In the data rows, 128 means zero.
Here are some points:
{128, 100, 139, 170, 061, 126, 135, 176, 126, 131, 119, 102, 120, 184, 064, 183}
{143, 122, 125, 177, 181, 135, 180, 141, 130, 106, 095, 119, 179, 177, 186, 152}
{108, 153, 090, 051, 145, 127, 071, 100, 128, 117, 124, 131, 109, 058, 175, 085}
{171, 180, 125, 055, 192, 113, 066, 057, 141, 125, 152, 168, 087, 016, 169, 053}
{113, 082, 174, 170, 080, 156, 175, 160, 112, 142, 106, 089, 140, 209, 107, 174}
{128, 129, 083, 088, 138, 124, 078, 081, 151, 145, 119, 135, 055, 082, 139, 079}
{146, 146, 151, 099, 160, 108, 113, 129, 112, 119, 100, 132, 174, 111, 143, 109}
{130, 080, 148, 168, 075, 117, 173, 150, 115, 122, 136, 131, 124, 185, 075, 171}
{143, 126, 136, 180, 101, 142, 160, 130, 131, 112, 131, 116, 160, 163, 085, 150}
{130, 157, 101, 139, 139, 166, 164, 177, 122, 140, 103, 128, 197, 181, 169, 128}
{122, 148, 130, 098, 161, 116, 130, 160, 117, 094, 101, 171, 167, 136, 154, 154}
{137, 139, 121, 115, 147, 121, 096, 105, 118, 132, 165, 120, 119, 101, 123, 119}
{146, 129, 125, 118, 185, 123, 135, 069, 122, 123, 131, 156, 125, 092, 163, 095}
{139, 112, 149, 145, 110, 103, 135, 120, 112, 133, 133, 143, 123, 144, 118, 132}
{117, 087, 171, 175, 064, 097, 095, 106, 133, 127, 143, 139, 079, 156, 041, 134}
{134, 117, 175, 145, 110, 113, 115, 117, 158, 113, 145, 135, 161, 147, 103, 125}
{104, 130, 165, 147, 120, 124, 161, 140, 105, 124, 095, 149, 193, 196, 161, 178}
{107, 092, 119, 137, 072, 093, 062, 107, 143, 145, 167, 109, 069, 082, 080, 108}
{115, 098, 168, 129, 076, 132, 179, 159, 126, 141, 121, 091, 124, 170, 116, 152}
{107, 117, 135, 109, 097, 089, 099, 090, 118, 123, 162, 152, 088, 067, 119, 111}
{108, 146, 127, 092, 162, 123, 084, 097, 124, 112, 136, 180, 125, 112, 140, 115}
{158, 201, 097, 040, 167, 156, 089, 064, 128, 160, 151, 153, 120, 041, 211, 054}
{144, 125, 166, 149, 119, 091, 112, 101, 148, 119, 148, 110, 134, 126, 088, 111}
{125, 092, 110, 169, 073, 082, 053, 065, 184, 125, 149, 126, 012, 077, 071, 095}
{142, 106, 141, 171, 090, 104, 145, 124, 134, 112, 162, 150, 073, 123, 066, 147}
{152, 111, 127, 138, 106, 089, 107, 155, 126, 121, 120, 124, 117, 103, 097, 111}
{117, 139, 084, 100, 167, 175, 097, 115, 159, 149, 134, 148, 087, 080, 142, 079}
{124, 164, 078, 077, 212, 132, 089, 086, 139, 122, 097, 138, 119, 081, 183, 058}
{100, 070, 153, 235, 059, 114, 165, 193, 122, 104, 087, 106, 117, 207, 072, 177}
{138, 156, 120, 140, 149, 122, 138, 154, 120, 096, 124, 120, 147, 117, 169, 158}
{143, 163, 120, 111, 135, 170, 132, 108, 119, 129, 138, 133, 184, 135, 188, 112}
{131, 157, 095, 046, 197, 131, 098, 063, 133, 152, 122, 146, 103, 085, 152, 061}
{151, 119, 101, 084, 161, 113, 102, 091, 135, 151, 129, 146, 099, 056, 103, 068}
{099, 122, 119, 124, 125, 108, 154, 176, 114, 092, 113, 112, 193, 146, 143, 152}
{149, 133, 132, 054, 155, 140, 147, 114, 129, 154, 115, 109, 150, 146, 181, 129}
{132, 125, 133, 107, 115, 161, 164, 106, 120, 162, 147, 173, 102, 082, 161, 098}
{092, 091, 173, 208, 048, 127, 194, 194, 128, 106, 092, 084, 177, 225, 093, 179}
{145, 170, 146, 068, 202, 145, 139, 096, 122, 135, 124, 137, 216, 110, 241, 114}
{102, 078, 174, 233, 090, 141, 206, 247, 084, 089, 071, 101, 189, 248, 071, 234}
{106, 091, 173, 184, 142, 155, 188, 175, 111, 118, 100, 118, 203, 187, 117, 152}
{115, 101, 160, 160, 111, 110, 145, 121, 122, 119, 126, 115, 127, 203, 073, 175}
{128, 154, 166, 124, 144, 103, 129, 093, 152, 113, 139, 130, 167, 135, 126, 116}
10 more points follow, each with its number after it:
{094, 105, 168, 177, 064, 110, 137, 168, 105, 130, 135, 123, 150, 188, 108, 213} 0
{118, 108, 136, 163, 071, 116, 092, 101, 109, 148, 162, 132, 079, 083, 094, 113} 1
{120, 111, 122, 138, 119, 130, 155, 157, 124, 139, 103, 080, 179, 146, 147, 119} 2
{148, 123, 154, 197, 132, 121, 163, 158, 133, 113, 099, 131, 203, 172, 126, 157} 3
{107, 097, 108, 152, 109, 120, 140, 141, 138, 110, 127, 140, 082, 154, 099, 162} 4
{134, 095, 143, 140, 104, 130, 138, 137, 122, 134, 153, 146, 117, 150, 092, 137} 5
{139, 105, 165, 206, 124, 091, 185, 192, 125, 080, 124, 111, 193, 218, 096, 237} 6
{128, 118, 117, 131, 131, 130, 128, 165, 129, 109, 099, 123, 102, 139, 122, 154} 7
{148, 172, 136, 093, 184, 138, 175, 179, 107, 109, 081, 130, 235, 139, 207, 144} 8
{123, 113, 096, 126, 126, 148, 126, 158, 167, 108, 091, 108, 107, 146, 109, 144} 9
Which two of these numbered points are nearest to each point below, ignoring the 2 directions in which the first points spread most? Their numbers follow each, nearest first.
{096, 143, 161, 147, 111, 138, 171, 193, 104, 123, 114, 105, 210, 196, 187, 199} > 0 1
{162, 142, 129, 117, 159, 091, 110, 084, 131, 107, 173, 132, 107, 081, 123, 122} > 6 3
{136, 155, 153, 121, 144, 119, 129, 105, 150, 126, 137, 138, 189, 148, 139, 098} > 3 5
{119, 127, 096, 105, 138, 153, 128, 127, 138, 145, 095, 106, 111, 100, 190, 096} > 2 7
{129, 143, 084, 110, 145, 134, 111, 145, 123, 126, 114, 114, 094, 065, 160, 118} > 7 8
{160, 135, 104, 141, 152, 099, 091, 104, 152, 115, 127, 124, 122, 112, 120, 121} > 3 6
{139, 175, 086, 096, 163, 138, 130, 156, 111, 131, 108, 114, 124, 081, 180, 122} > 7 8
{129, 122, 114, 116, 136, 155, 118, 127, 118, 153, 123, 152, 139, 146, 110, 117} > 5 4
{138, 069, 146, 179, 026, 052, 083, 150, 139, 114, 131, 102, 049, 130, 000, 130} > 8 2
{142, 146, 123, 123, 167, 124, 145, 120, 126, 116, 090, 115, 116, 105, 145, 129} > 7 8
{104, 174, 110, 082, 151, 156, 121, 132, 122, 150, 137, 105, 198, 104, 213, 098} > 2 1
{142, 161, 128, 046, 154, 125, 111, 114, 131, 146, 129, 129, 120, 065, 152, 091} > 8 5
{099, 144, 110, 113, 132, 141, 138, 144, 120, 112, 122, 105, 204, 128, 177, 139} > 2 1
{107, 137, 096, 090, 108, 107, 100, 086, 135, 140, 136, 119, 120, 113, 139, 109} > 2 0
{141, 159, 131, 060, 157, 137, 147, 148, 120, 113, 096, 101, 178, 114, 175, 117} > 8 2
{126, 181, 116, 088, 132, 133, 129, 102, 112, 122, 155, 121, 173, 119, 185, 148} > 0 1
{150, 148, 127, 142, 140, 127, 133, 113, 139, 125, 139, 130, 145, 138, 145, 145} > 3 5
{117, 119, 121, 108, 121, 102, 116, 124, 124, 117, 133, 130, 115, 109, 094, 149} > 8 7
{175, 175, 108, 088, 213, 125, 139, 106, 117, 105, 158, 136, 166, 086, 184, 125} > 6 8
{158, 111, 138, 107, 146, 126, 108, 081, 137, 140, 142, 149, 052, 105, 082, 096} > 5 4
{156, 147, 123, 113, 174, 103, 124, 115, 133, 113, 162, 138, 129, 098, 138, 124} > 6 8
{157, 183, 072, 052, 161, 133, 047, 060, 136, 180, 162, 135, 056, 019, 154, 040} > 2 1
{138, 110, 135, 135, 098, 102, 107, 109, 120, 134, 112, 143, 101, 112, 091, 140} > 8 5
{131, 179, 115, 078, 185, 136, 135, 112, 090, 135, 136, 113, 177, 121, 203, 130} > 0 1
{109, 146, 081, 090, 151, 153, 103, 099, 122, 155, 169, 145, 085, 043, 175, 061} > 1 5
{135, 122, 117, 114, 079, 082, 050, 074, 124, 129, 162, 137, 035, 078, 062, 112} > 0 8
{154, 175, 099, 058, 177, 120, 096, 112, 107, 154, 126, 140, 128, 051, 179, 052} > 8 2
{138, 141, 135, 146, 165, 129, 159, 148, 130, 124, 091, 099, 156, 161, 146, 153} > 7 8
{148, 176, 090, 040, 203, 175, 101, 078, 115, 170, 125, 184, 124, 066, 198, 064} > 5 1
{135, 109, 146, 130, 119, 125, 069, 114, 126, 145, 170, 149, 096, 148, 062, 136} > 5 0
{131, 122, 160, 179, 094, 089, 100, 120, 134, 103, 159, 132, 102, 116, 083, 134} > 3 8
{136, 184, 085, 069, 176, 175, 104, 114, 107, 151, 130, 137, 146, 069, 196, 091} > 1 5
